Rotation paths and how fast each direction turns (deg/step):
Each turn is a multiple of 5 degrees from 10 to 175, or 0.
Each row of a path follows its step; steps can be skipped.
Path 1:
step 1: [ 10  19   9   9  -2  -2  45  -2 -29  14  -7  -9  10 -10 -38  12  -2  -8
   7   7  -3  -3 -22  -7  18  22 -20 -20   5  24  -1   0 -37 -20  -8  -9
  18   6  -1  31 -20 -14  -3 -19 -33 -19 -37   6 -26 -27 -13   9  26 -20
  20  -7   9  16  43 -56  12 -14]
step 4: [-30  18   8  18 -36  12  31   2 -21  25 -16 -18  -4 -14  14   3  -6  -2
  15  11 -20  33 -11 -10  14  -2  31  15 -51  32  -3  -8 -12  -7  41  -5
  -6   7  11   1  15  21  35  32   4 -49   5  33  10  -3  -8  37 -21   8
  -7 -11 -12 -13  -2   4  -9   6]
step 9: [ -4   2  -1 -14  18  13 -12 -18 -15  -8   0 -12  44   1 -10 -11 -50  13
  18 -15   7  -6 -28  -2  45  20  11  21  17  20 -25   8  -2 -18  11  -4
  -1 -23   3 -29 -25 -13  -3   2 -35  -9 -44  32   9  33  14  34  -2 -12
  -6   6   3 -26 -18  32 -13 -18]
step 11: [-17   9   6 -14  27  16  40  -6 -20 -24 -26   5   9 -29   1  40 -21 -14
  -4  -3  -2  -4 -14  -2  12  26   1 -19   9  38 -21 -20 -42  -2  21  -6
  22 -17  -2  21 -11  -8  -8   9   1 -24 -45  27 -21  13   9  -4  17 -19
  32 -14  23   6 -11 -33  30   9]
step 13: [-16  26   5   2 -10  27  16  22   9  23  -9  21  -9 -16 -17  18 -14   8
  -8   3 -22 -18 -10 -23  18  11  13  14  -7  10  -5 -42 -28  35  -3 -30
 -14 -20   0 -15 -37 -31  11   0  -7 -23 -43   4  16   7  15  18  42 -27
 -14  -7  -5 -13  32  36 -17  -7]
step 14: [-16  36   3  39 -11  17  19   8 -10  45 -22   4   8  -9   3  16  24 -17
  38 -15 -41  13   4  -2  19  -5   5  18 -30  39   2   7 -26 -16   6 -23
 -12  19   3  -9  -8  18  14 -10 -23 -20 -14  26  23  29 -36  13  10  23
 -15   7  -9   3  31  14 -17   5]
step 16: [ 15   8 -32  25  -7  27  31  -3   3  -1  13 -13  27  -1  -8  16 -16  12
  -8  25  -5   4  -2   8  26 -30   1  23  37  29  23   8 -23 -12  18 -22
  -6  22  13  25 -14  39  20 -23 -17   1 -19  -5  24  -3  21  54 -26  23
  -1 -27   8  12  22 -22  14   2]
step 19: [-28  24  -7  14   8  11 -14 -19 -35  22  34  -8  14  29  -4 -21 -45  18
   2  -3 -12  29 -47  -1  31  30   7  16 -17  12  10  -4 -17   2   4  20
 -26   3  15 -14 -21 -23  -7  13 -10 -14 -16   6 -20   3  13  27  14 -13
  -8 -24  -9 -41 -10  17  -5 -32]
Directions:
[ -5   3 -16   2   9   0  -2  -1   1   0  -1   1  -2  -1  -2  -5  12  -1
   5   5  -4   2  -1   5   3  -5   0   0   0   1  10   0   0   3   0   1
   5  -1  10  -6  -5  -2 -10  -6   5  -4  -2   0   4  -9  -3   5   9   4
  -4  -6  -9   1   5  -2  14  -5] -> 20
[ 14   1   4   6  -3   0  -9  -8   1   1  -7   3  -4  -2  -3   7   4   3
  -3   1   9   1   1   7   1   1 -10  11  -2   3  -2   6   2  -6  -6   0
   5   4  -6  -9   2  -1   2  -5  -6   2 -12  -2   8  -1  -5   4  -2  -3
   7  -1   7   5   6  -2   8   0] -> 170
[ 0 -4 -4 -3  8  7 -3  4 -8  1  6 -2  3  5 -1  4 -2 13  3  0  2  3  5  3
  0 -9 -2  8  6  8 13  0  4  0 -4  3  0  4 -7  1  8  6  9 -1 -3  5  4  1
 -3 -8 -1  3  0  2  0  0 -5 -7 -6  9  0 13] -> 35
[ -5  -5  -7   0   8  -5  -6   0   9  -1  -5   2   7  -2  -2   4  -2  -7
  -4  12   3  -7  -2  -2  -3   1   1   7 -10   4  -3   5   5  -1  10   2
  -1  -3  -7   5  -1  16  -3  -2  -7  -9   2   4  -1  -5  10   1  -5   2
  -3   7   2   1  -1   3   3   0] -> 60
[  1   3  -7   3  -2  -3   3   6  -5   8   5   2   1   1  -5   2  -2   0
  -1  -4  -2  -8  -7   4  -9  -3   0   2   0  -3  12  -1   0   2  -3  -8
   5  10   1   8  -2   7  -4  10  -3 -13  -7 -12   2   5  -6  -5  -6  -6
  -2  -1   4   5   9   0  -6   2] -> 25
[  3  11  -2  13  -6   1  -4  -5   3  -7   4   4  -7  -2   4   6   1   3
   7  12  -1   6   6  -6  -1  -2   6   0  -2  -3   7  -1   1  -9   3  -6
  -6  -5   2   7  10   5  -8  -1   9   2   4  -1  -3   5 -11   6  -9   0
  -3   1   2   0  -2   3  -2  -1] -> 175
[ -3   2   5   5  11   0   4   1  -3   4   3  -2   5   8   9  -4   4  -5
  -4   1   5   8   4  -5  -5   4   1  -3  -2  -4  -5   8   2  -2 -11   1
 -10  12  -1   9  -4   1  -6  -8 -10   6  -8  -3  -5   0  -5   0  -1   9
  -5  -3  -3   0   5   4   2  -2] -> 160
[  4   1  -5  -9 -10   3   1   2  -1  -1  -4  -7   5   2  14   2   2  -3
   0   1  -6   4  -5  -3   9  -3   4   9  -2   7   3  16  10   1   1   1
   5  -2   1  -2  -7  -1  -6  11  -5   3   3   1  -8   6  -7   1   0   3
  -1  -4   4   4  -4  -4   2   2] -> 70
Path 2:
step 2: [ 15  39  -3 -20  29  19 -21  26  60  13   9  21 -14  -8   2   1  -6   8
 -36  36  12   1  -2   5  -6   4 -51 -18   0 -15 -46   7  -7 -21  25 -19
 -11  19  11   9 -15  14  17  -8  -4   1  14  -2  11 -32  20 -10   1  -9
 -27  -9 -15  24 -31 -30  16 -12]
step 3: [ -9  -5  14  14 -15 -23  31  24  11   2   0  30 -21  15 -29 -24   2  21
  12 -15  -7 -23  42 -12  19 -46 -23 -22  37 -15   6   1 -11  16  31  52
  19 -16   4  23   0   8 -39   1 -26   1   6   8 -27   9   9  16   3 -12
  18 -27   3 -14  30  -1 -10  26]
step 8: [ 23  11 -17   8  22   1 -27 -10  14  51  -6 -26   9 -14 -17   3 -31 -11
 -19  32  17 -17 -21   1   2 -36  44  37  12   9  -9 -13  36 -22 -30 -11
  46 -20  -7 -13  -9 -15 -17   8 -22  12  -4   5  -6   5 -21  15 -11  -4
  13  28 -10 -33  -6 -32  11  -5]
step 9: [-28  -6   7  26 -24  20 -13   0  -4   6  -1   7 -22  37  15  13  -4 -18
  -1 -14 -33   3  22  30  29  17   5  20   5 -17  20  13  23  13  14   8
  11  55  17  10 -48 -12  15   8  -8 -20  20  21  12 -12 -12 -35 -31   3
  13  14  -4  49 -13 -27  -4  29]
step 11: [-35 -32 -31  -6  28  22 -43  20  20  38  15 -27  28 -44  -3   9 -25 -16
  -7  14  16  44   5   5  15  -3  -6   5   4  -9  16 -31  21  -5   0 -22
   1   4  12  16  13  18  10  24 -17 -24 -25 -35 -27  26  13 -12   8 -19
 -15  14   8 -15   0 -12 -22 -19]
step 15: [ 30  -5  27   8  52   0  19  31  20  -1  -7  20   3  17 -29  42  27  -6
  -4  43   9 -23   0  28 -19  -2   2 -10   0   2  28 -44   8 -30  33   9
  17  25  11  -9 -17  -7 -10 -22  -2 -25  26  -1  -3 -32  -9   8  31  -4
   9 -19  15  -1 -11  28  -7  -6]
step 17: [  7   6 -38   4  19   4  37 -11   6 -21  14 -41   0  -2 -14   4  16   0
   4   1 -17  -3  13   2 -59 -20  12 -10  22   7  -9  31 -23  -4  -8  -3
  17 -50  28   2  -9  17  22  14  27 -34  -6  -7  17  36 -26 -17  -4  15
 -11  33 -28 -30 -22  10   2  -7]
step 18: [ 10  16  34  15  31   8 -46 -18  -4 -18  20 -17   2  -1 -33  -3  30 -18
 -26  30  -4 -10   0 -17  25 -11   6  -3  14  19  60   4  25  -3  23   4
  10  27 -13  -1   2  12 -13 -12  42  26 -10 -19  -6 -45   6 -30  15  -8
 -27  17 -14  12  -6   7  10  23]
Directions:
[ -6  -1  -1 -11   4  -3  -1  -8 -12  -4  -4  -5   1   1   5   0  -2   0
   5   7   3   7   9  -3   0  -8  -3  -4  -7  -2   5  -7  -1   0   0   2
  -7  11   4  -2   6   3   1   7   0 -14   6   3   5  -2  -2   4   1   3
   8  -3  -6  -9  -1  -2   9   0] -> 65
[ -3  -8   1  -6   0   0  10  -8   5   4   3   7  -5  -5   0   5  -2  10
  -1   6  -6   5  -2   2 -12  -1  -9   2   9   8   9   3   1   1   7  -2
  -1  -2  -2 -13   3   6   2  -3  -4   6   9   3   5  -1  -3   7  -1  -5
  -3  -5   5  -1   7   6   0   1] -> 35
[  3 -10   2   4   0   2   5  -6  -7  -6   6  -1  -2  -2   9   4   6  -1
  -7  -7   3   0  -9  -1  -8 -14  -2  -6   2  -7  -1   3  -4   4  -8   2
   8  -2  -4   6   6   4   7   3   0  -3  -5   5   0   1   9  -6  -2  -8
   7   1   9  -2   3  -3  -1  -7] -> 110
[  7   0  -2  -3   6  -6  11  -3  -5  -4  -3   0 -10  -2  -3  -3  -1  -7
  -2   5  -2  -1  -3  -2  -1  -1  14  -3  -2   1  -7   1  -4   2   6   2
  -3   0   6   0 -11   3  -1 -14  -4  -3  -6   1 -10   9  -4   5  -4  -1
   0  -2   5 -12   7  -2  -2   5] -> 155
[ -1  -1   0  -5  -4   6   4  15   2   6  -8  -3   8  10  -2   4   7  -2
  -9   4   0   2   6   0  -6   2  -5   3  -1   3   6  -1  -7   0   1   0
  -4  -2   3  -4  -9   4   8   1  -2 -12   2  -2  -1   3   7  -8  -4   2
   2   8   7  -1   8  -1  -8   0] -> 170
[ 10  10   4  -2  -5   5  -1  -4  -5  -8   4   3   2   3   2   9   1  -1
  -5   2  -2   8   2  -1   3   3   0   7   0  -3   9  -5  -2   6   7  -4
 -11  -4  -4   4   4  -9  -4 -11   5   5  -5  10   4  -2   3   2  10   7
   8   0   8   1  -1  -1  -5  -1] -> 125
[  5   3  -1   3   7  11   7  -4  -4   3   0   0  -7   6  -1   6   5  -9
  -1  -3  -2   9   1  -8  -3   3  -2   8  -2   3   4   4   8  -2 -11  -1
  -1   2   7   1  -2   1  -8   8   7  11   5 -11   0   4   2   5  -8  -5
   5   4  -1  -2  -4  -5   1   7] -> 35
